In the data rows, 128 means zero.
Each row belongs to one hidden group. Groups can overlap: rows of different groups may look alike. Groups are numbered from 0 in the order they first appear among the rows asked about.
Each row in order, then its group:
[ 90 100 149 202  99 132 150 173  95 137 103 149] 0
[169 157  95 115 107 114 145 101 138 159 107 145] 0
[127  93 146 118 123  92 153 159 151 121  72 118] 1
[ 92 122 105 178 137 160 104 185  98  77 136 171] 2
[197  26 120 170 154 161 152 170  65 106 128 199] 2
[ 86 210 119 121 116 154 120  92 136 121 184  66] 0
[113  78 135 136 171 147 129 138  79 134 133  72] 3
[141 194 159 110 136  86 125 127 166 153 112  67] 0
[131 101 102 125 165 167 105 127  40  83 165 150] 2
[183 152 169  91 103  94 106 129 143 139 125 124] 1
[201  62 153 104 177 141 166 105  50 149 129 188] 1
[152 109 103 120 135 109 117 167 191 155 125 140] 0
[137 107 138 111 145 165 135  82  87 114 131 155] 3
[105 167 106 115 139 132  99 127 171  91 175 146] 2
[135  83 136 158 164 121 188 182  83 112 120 134] 1
[109 147 143  90 153 141 108 116  76 121 151 130] 0
[123 124  91  69 176 128 112 128 145 113 146 167] 2
[172 108 102 104 145 109 147 134 134 153 147 170] 1
[114 173 143 123  86 142 107  67 176 122 139 122] 3
[ 63 123 124 174 109 132 176 160 100  77 142 176] 1
[133  94 107 111 171 156 111 179  64 123 152 155] 2
[116 160  88 149 124 175 115 109 125  80 189  90] 2
[103 147 163  38 147  91 114  41 150 211  88 135] 3
[161 164 181  98  75 125  74  67 170 157  90  89] 3
[ 97 144  76 151 142 127 141 153 151 121 153  91] 2
[114 102 174 141 112  88 101 134 114 151  80 119] 3
[148 182 173  68 119  87  92  85 154 202 131 122] 0
[ 98 160 114 100 152 113 153 146 172  95  78 120] 1
[176 168 130 134 159 135 132 122 122 113 120  45] 1
[136  97 141  92 178  89 172 102 129 175 110  83] 3
[123  87 136 104 149 123 127  88 100 142 130 117] 3
[111 169 101 124 106 116 107 159 176 137 113 149] 0
[168  85 165 106 130 130 137  49  73 158 101 144] 3
[130 119 104 128 137  67 171 126 131 175 138 127] 0
[164 147 136  63 162  96 109  95 156 146  70  96] 3
[106 135 141  78 152 111 147 124 162 112 123 136] 1
[113 112 116 148  65  73 108 152 143 140 115 140] 0
[149 129 176 148 116 135 167 103 130 158 125 117] 1
[158 141 131  92 150 115 146  56 112 186  88 130] 0
[109  91  78 148  95 115 119 144 116 110 168 205] 2
[185 136 149  46 182  75  98 112 132 203  88 130] 0
[185  96 170 165 104 150 100 103 112 153  56 164] 3
[144 145 143 157 129 161 154 144 171  83 154 109] 1
[ 80 164 118 155 129 176 133 123 115  92 125 193] 1
[ 78 171 144 123  87 128 115  98 136  90 175 114] 1
[126 166 133 124 117 102 118 175 181 113 124  96] 1
[177 138 151 160  88 137 116 108 103 145  55 173] 0
[148  98 151  71 136  78  95 156 174 147  82 107] 3
[144 109 117  77 207 151 138 116 143 128 148 161] 1
[ 88 123  90 134 127 138 171 133 150 111 173 163] 1
[ 98 106 145 120 155 109 167 171  92 111 116 128] 1
[165 153 133  94  76 100  95  90 159 178  88 165] 0
[126 212 122 134 120 177 123  99 167 111 155 117] 0
[157  92 139 102 201  80 168 126 125 173  94  79] 3
[151 132 151 133 119 140 111  79  99 164 136  46] 3
[124 163 133 168 135 123 147 173 178 123 123  55] 0
[174 147 165 132  88 112 119  72 110 156 115  73] 0
[ 91 150 119 170 112 188 142 126 126  58 120 187] 1
[165  89  72 115 146 136 140 128  98 163 167 190] 2
[105 112 135 104  81  89  95 136 164 155 146 155] 3
[ 54 140  95 137 129 159  86 187 101 126 138 147] 2
[197  48  94 188  99 176 140 170 133  75 163 206] 2
[119 159 138 151  86 170 104 113 122 113 106 192] 0
[ 94 154  97  92 162 140 167  70 142 108 124 151] 1
[ 84 140 159 144 106  97 119 146 196 127 112  42] 3
[125 135 112 155 164 154 167 113 121 139 151  83] 2
[112 120 131 195 126 128 191 174 162  87 116  82] 1
[ 87  96 137 194 106 157 156 147  99  70 142 185] 1
[113 143  82 125 115 109 113 111 151 126 161 127] 0
[108 128  96 134  94 102 113 184 145  99 137 116] 1
[111 125 143 132 113 140 113 144 179 136 150  66] 3
[ 89 100  56 129  86 144 131 146 129 137 191 164] 2
[121  79 162  98 142 121 130 135  91 137 128 185] 1
[116 118 105 188 114 141 157 162 152 105 134  85] 2
[ 95 169 116 152 128 157 104 144 100  97 134 114] 0
[122 150 106 139 123 148 106 184 148 100 160 103] 2
[ 95 119 164 153  76 120  67 137 116  94 113 143] 3
[ 95 130 112 157 115 171 143  93 121 116 180 131] 2
[148 116 124 102 123  69 104 150 147 167 124 109] 3
[148 108 145 158 126 115 115 135  93 131  83  88] 3
[141 165 147 123 124 128 147 108 131 120 134  55] 1
[154  51 112 175 132 204 153 159  35  88 151 135] 2
[176 107  86 140  78 103 114 114 114 124 110 202] 2
[150 106 173 150 104 118  67 136  86 139  79 111] 3
[119 162 133 147 152 146 146 113 161 131 160  95] 0
[ 75 190 138 103 129 109 106 152 176 131 158  99] 1
[124 103 128 139 161 166 145 140  79 128 120 117] 3
